q570: [  0 -41  -1  32  -2 -23 113 -28  56  -8   0 -20   0  -2  27  39   5  -4
  58 -39  -6 -24  17  19 -16   0 -47 -51  44  50 -21   0  35  33  -3  41
   0  41  -4  10  -7  -6 -45  25   6  31 -22 -41  11   1 -20   1 -43 -34
  24  14 -10  20   9  28   6]
q880: [ -7  -8   7 -17   7   0  19  -4  38  -8 -17 -19  -5 -40  33  43   1   4
  90 -39   0 -24  17  18 -12 -15  -2 -51  24  50   0   0  11  23  -3  41
   0  69  -4  14  17   0 -40   0   2  55 -24   0   2  46 -48   0 -43 -27
 -46  14 -17   3  28  -9   1]
q761: [-20 -38  13   0   0 -28   0   0  43  -8 -12   0   7 -42  33   0   5  26
   0 -39   0   0  21   0 -16   0  -2   0  23  50 -25 -30   6  28  -3  41
 -11  41   0  -1  -7  -6   0  25   0   7 -28 -41  11   1 -26   1 -43 -27
  24  14 -10  34 -11  12  42]
q17: [-20 -38  13   0   0 -28   0   0  43  -8   0   0   7 -42  33   0   5  26
   0 -39   0   0  21   0 -16   0  -2   0  23  50 -25 -30   6  28  -3  41
  19  72 -10  11  21  -4 -39  47  21  31 -34 -22   4  35   0   1 -43 -27
 -34  14 -22   0   0  -7   8]
q585: [  0 -41  -1  32  -2 -23 113 -28  56  -8  -6 -20   0  -2  27  39   5  -4
  -2 -39  -6 -24  17  19 -16   0 -47 -51  44  50  -6   0  35  33  -3  41
   0  41  -4  10  -7  -6 -45  25   6  31 -22 -41  11   1 -20   1 -43 -34
  24  14 -10  20   9  28   6]
q198: [ 10  -6  -1   0  -1 -23  78 -17  42 -13 -18   0 -13   0  27  38   5  -4
   0 -39  -8 -24  17  30 -16   0 -17 -41  39  50 -21 -21  33  29  -3   0
  36  48  -4  11   5  -6 -47  31 -11  52 -22 -21   6   0   0   1 -43 -36
 -21  14 -10   8  33  12 -17]
q158: [-35   0  19 -17  -2 -23 -69  23 -33   7   0  22  29 -58  33  43   5  -8
   0 -39  13 -24  11 -25 -16 -43  22 -51 -11   0 -21  -5 -42  33  -3  13
 -18  25  -6  11   0  -6   4  14  52 -10 -22 -41   0 -11 -24   1 -43  20
  37  14 -10   0 -35  12  26]
which: [  0 -41  -1  32  -2 -23 113 -28  56  -8   0 -20   0  -2  27  39   5  -4
  58 -39  -6 -24  17  19 -16   0 -47 -51  44  50 -21   0  35  33  -3  41
   0  41  -4  10  -7  -6 -45  25   6  31 -22 -41  11   1 -20   1 -43 -34
  24  14 -10  20   9  28   6] => q570
which: [  0 -41  -1  32  -2 -23 113 -28  56  -8  -6 -20   0  -2  27  39   5  -4
  -2 -39  -6 -24  17  19 -16   0 -47 -51  44  50  -6   0  35  33  -3  41
   0  41  -4  10  -7  -6 -45  25   6  31 -22 -41  11   1 -20   1 -43 -34
  24  14 -10  20   9  28   6] => q585
which: [ 10  -6  -1   0  -1 -23  78 -17  42 -13 -18   0 -13   0  27  38   5  -4
   0 -39  -8 -24  17  30 -16   0 -17 -41  39  50 -21 -21  33  29  -3   0
  36  48  -4  11   5  -6 -47  31 -11  52 -22 -21   6   0   0   1 -43 -36
 -21  14 -10   8  33  12 -17] => q198

q498: [-22  29  -8 -41   9 -88  -1 -25  21 -22 -43 -41]
q434: [-22  29  -8 -41   9 -88  -1 -25  21 -22 -43 -17]
q298: [ 10  -6   2  31   6  52   2  25 -14   2  16   6]
q328: [-24   6 -26 -32 -10 -13 -15  22  -2   5 -13  -1]
q827: [ 9 -4 -4 19 -4 45 19 17 -8 -4 19 -4]
q240: [ 19 -20 -24  53  -6 -24 -24 -24  -7  26  22  -9]
dup q328:  => [-13]
which: [-24   6 -26 -32 -10 -13 -15  22  -2   5 -13  -1] => q328
dup q240:  => [-24]
which: [-22  29  -8 -41   9 -88  -1 -25  21 -22 -43 -41] => q498
which: [ 10  -6   2  31   6  52   2  25 -14   2  16   6] => q298

q500: [ -6  32  -4  19  51 -10 -40 -17  48  25   2  16  41  23 -28 -57  36  -1
 -57  -1 -55  17  38  10  42   2]
q869: [  35   24   -6   12  -21   -1  -15 -101   -5   45  -28   32   47  -58
    0   -8   31   57   37  -33  -17  103  -52   66  -13   18]
q60: [  5  21  -4 -28  59  15  -7  47  30  -6  40 -36  18  76  -2 -39  17 -48
 -72   8 -31 -43  86 -39  16 -31]
q208: [ 41 -14  14 -32 -13  21  21  -2 -34  19  20 -23   8 -13  33  39 -23  13
  40 -30  28  19 -17  20 -49 -25]
q893: [ 40  27  45   1  45  24 -36 -19  45  45  24 -17  51  25  -5 -46  64  30
 -56 -37 -55  48  65  11 -11 -39]
q349: [-36   4 -18  73  -6 -53 -44 -27  34 -11 -74  50 -12 -14 -43 -29  25   3
   5  32  -5  18 -23   5  49  41]
q976: [ -6   7 -36  64   3 -53 -35 -43  35 -15 -79  65   0 -24 -39 -36  24  18
  -3  14 -27  26 -17  19  50  44]
q399: [ 40  27  26   1  45  24 -36 -19  45  45  24 -17  51  25  -5 -46  64  30
 -56 -37 -55  48  28  36  23 -32]
q201: [ 55  55  13   4 -48   8 -14 -81 -33  35 -17  25  26 -68  21  -1   5  66
  55 -32  55  68 -63  62 -30  11]
q321: [-41 -30 -14 -10 -27 -10  43  38 -37 -32   2  -1 -44  -3  -3  44 -41 -47
  31  40  43 -71 -12 -47 -24  24]
which: [ -6   7 -36  64   3 -53 -35 -43  35 -15 -79  65   0 -24 -39 -36  24  18
  -3  14 -27  26 -17  19  50  44] => q976
dup q201:  => [55]
dup q349:  => [5]

q532: [ 78  32   1  14   7  -2   5  -9 -32  -6 -29  -9 -29]
q933: [-62 -55  -7 -68   5  48   5 -57 -21   0  40  11  16]
q363: [ 78   5   1  14   5  -2   5 -19   5  -5 -68  40  -4]
q249: [ -4 -18 -12  -4  14  28  -7  51  13   4  10   9  26]
dup q363:  => [5]
dup q933:  => [5]

q807: [ -3  -5  58 -24  -5   7   7   7   7 -16 -23   0  86  -5 -36  -5 -87  20]
q742: [ -3  -5  58 -24 -70   3  86  19 -13 -16 -13   0  86  53  80 -58 -13  11]
q936: [-54 -55 -87   0  75  41  18 -19 -38 -80  75 -12  -1  79 -12  64 -12 -12]
q748: [-35 -68  16  43 -48   9 -80  16  16  16   1 -23  16  61 -13  63 -40   6]
q254: [-56 -59  24 -85  28   7  10 -49  73 -73  32 -37   4  53 -21 -86  53 -60]
q683: [ 60   0 -35  45 -67 -22 -75  36 -65 -48 -59  68  76  44  45 -62 -71 -84]
dup q683:  => [45]
dup q254:  => [53]
dup q748:  => [16]
which: [-56 -59  24 -85  28   7  10 -49  73 -73  32 -37   4  53 -21 -86  53 -60] => q254
which: [-54 -55 -87   0  75  41  18 -19 -38 -80  75 -12  -1  79 -12  64 -12 -12] => q936
which: [ 60   0 -35  45 -67 -22 -75  36 -65 -48 -59  68  76  44  45 -62 -71 -84] => q683

q187: [-18  16 -24 -12 -12  -9  19  -1 -16]
q348: [ 30 -10 -25  17  20  18 -18  44  29]
q480: [ 18   8  67  42  22  13 -38   8  28]
q256: [25 49 66  7 24 -5 54  6 -5]
q380: [67 42 43 25 47  5 36 54 -2]
q681: [ 45 -19 -40  27  28  28 -34  65  45]
q947: [42 28 53 29 33 11 26 27  4]
q837: [18  8 67 42 22 18 11  1 16]
q773: [-34  48 -45 -39 -15 -22  64 -45 -48]
q618: [16  3 16 16 20 13  1 21 16]
q476: [ 28 -11 -97 -23   9   9 -25  68  23]
q684: [-14 -50 -53  13  -7  25 -54  11  47]
dup q618:  => [16]
dup q187:  => [-12]
dup q256:  => [-5]
dup q773:  => [-45]

q853: [79 12 79 79]
q989: [-15  17 -15 -15]
q834: [ 56  56  56 -21]
q373: [-15  17 -15 107]
dup q853:  => [79]
dup q989:  => [-15]
dup q834:  => [56]
which: [ 56  56  56 -21] => q834

q624: [-73  74 -73  42  42 -73  67]
q958: [ 88 -49 -49  36 -49  13  28]
q816: [-12 103 -20  34 -13   1  41]
q428: [ 29 -39 -73  42  42  41  67]
q258: [ 57  93  22  79 -65 -15  64]
q432: [ -13  -12 -101  -30  110   67   12]
q907: [   3   -6 -101  -21  106   71   20]
dup q958:  => [-49]
dup q428:  => [42]
which: [-12 103 -20  34 -13   1  41] => q816
which: [ -13  -12 -101  -30  110   67   12] => q432
which: [-73  74 -73  42  42 -73  67] => q624

q894: [-69 -36  -7 -57  99 -53 -65 -22 -26 -77   6  22  21  36  22  35 -13  46
   1]
q184: [-75 -36  -7 -57  99 -75 -65 -22 -26 -77  63   1  10  41 -31  72 -75   1
  20]
q97: [ -11   27   13   26  -37   83    8   15   83   19 -110   -8   32    4
    9   -1  -35   83   46]
dup q97:  => [83]
which: [-69 -36  -7 -57  99 -53 -65 -22 -26 -77   6  22  21  36  22  35 -13  46
   1] => q894

q778: [83  8  8 11  8  8  8]
q943: [ -8  21  25  28 -49  -6  -7]
q76: [ 23  23  23 -41  23  23 -54]
dup q778:  => [8]
dup q76:  => [23]
which: [ -8  21  25  28 -49  -6  -7] => q943
which: [ 23  23  23 -41  23  23 -54] => q76
which: [83  8  8 11  8  8  8] => q778

q600: [  8  25 -44   4 -77   8 -25  44]
q87: [-39  41 -22  26 -87   6 -47   0]
q721: [ 18   1  12  20  18  47 -20   6]
dup q600:  => [8]
dup q721:  => [18]

